(in the rows, 128 means zero)
Where one turn sends some rows of the set: a few examples, then the rows asked
z_870: [127 147  93  91 132 128 143 133 145 118 120 122 144 132 157 155 146]
z_835: [117 139 124 130  98 139 147 118 136  87 118 165 136 137 147 119  96]
z_370: [123 139 138 162 147 140 146 150 104 146  93 133 123 121 125 121 125]
z_776: [111 152 115 118 129 123 158 117 128  87 107 142 158 101 126 140 118]
z_862: [130 148 108 141 110 136 139 117  87 106  92 160 143 126 131 132 102]
z_321: [129 164 114 104 150 121 158  94 137 140 119 112 156 111 146 135 119]
z_872: [100 161 115 134 128 142 134 107 138 143 104 134 148 138 112 103 166]
z_259: [109 101 139 147 103 120 138 139 130  92 115 127 123 151 132 139 120]
z_794: [120 117 128 104 138 170 125 133 143 122 104 150 145 116 110 125 140]
z_116: [122 125 137 132 122 129 136  94 105 111 132 132 112 162 156  88 127]
z_810: [159 121 135 146 120 167 137 105 126 151 139 124 124 102 118 124 155]
z_856: [148 136 118 137 112 130 119  92  96 137 146 108 110 161 140 125 117]
z_697: [119 140 151 104 110 130 142 151 157 138 147 150 148 126 140 141 142]
z_633: [151 120 115 154 107 147 103 137 135 134 121 143 139 151 135 145 154]
z_681: [124 139 131 129 105 129 117 113 143 155 140 142 114  97 157 111  98]
z_427: [113 131 138 104 141 144 191 125 146 139 139 121 139 125 137 130 134]
z_627: [115 109 144 132  98 133 121 115 128 157 110 167 128 122 136 106 153]
z_252: [131 124 151 125 113 120 138 139 111 114 110 176 151 134 160 138 124]
z_692: [116 129 106 137  94 148 137 115 101 129  83 162 129 144 133 111 125]
z_31: [140 141 126 116 118 134  88 117 150 107 133 122 150 118 164 134 132]
z_396: [124  96 155 153 100 125 154 101 125 160 137 125 144 134 124 140 130]
z_919: [136 149 127 144 149 146 142 103  97 155 124 138 119 144 146 100 100]
z_433: [133 143 137  92  81 152 139  99 141 122 132 118 133 108 131 115 150]
z_188: [126 109 138 148 125 116 136  97 126 103 142  96 147 138 131 161 123]
z_964: [125 130 147 140 133 114 156 134 106 156 108  99 137 151 128 124 157]
z_814: [133 146 103 124 134 156 111  99 125 100 146 112 109 134 130 108 120]
z_673: [122 163 106 139 131 114 137 147 128 149 115 126 132 123 114 142  91]
z_717: [139 132 108 152 149 150 130 118 120 105 147 156 105 124 142 126 147]
z_867: [105 100 131 132 109 120 158 112 124 115 126 111 152 139 121 143 169]
z_696: [134 151  89 122 109 138 154  67 124 126 143 116 139 135 145 139 118]
z_905: [146 144 136 135 138 107 116 128 115 161 156 136 155 110 132 133 148]
z_363: [124 133 101 119 140 149 190 103 126 146 127 113 140 127 141 145 141]
z_231: [127 162 128 154 121 141 140 109 119 158 106 114 133 106 102  97 126]
z_522: [147 116 134 153 140 144 141  91 107 114 141 106 147 127 126 155 150]
z_488: [110 168 134 139 130 105 159 147 135 143 101 114 135 134 123 119 115]
z_886: [144 132 162 120 116 120 126 121 112 124 100 128 158 100 155 122 101]
z_264: [145 150  93 114 121 146 100 128 123 146 126 127 135 106 108 125 114]
z_656: [116 124 158 128  97 157 139 111 153 138 143 111 145 154 121 124 106]
z_484: [147 123  91 109 106 106 142 132 114 145 132 123 126 113 141 162 133]
z_534: [130 140 140 129 105 105 115  93 121 100 128 117 129 145 167 104 129]

z_862 -> z_488
z_681 -> z_794
z_692 -> z_673
Now find these:
z_259 -> z_919
z_627 -> z_264
z_872 -> z_484
z_867 -> z_856
z_396 -> z_814

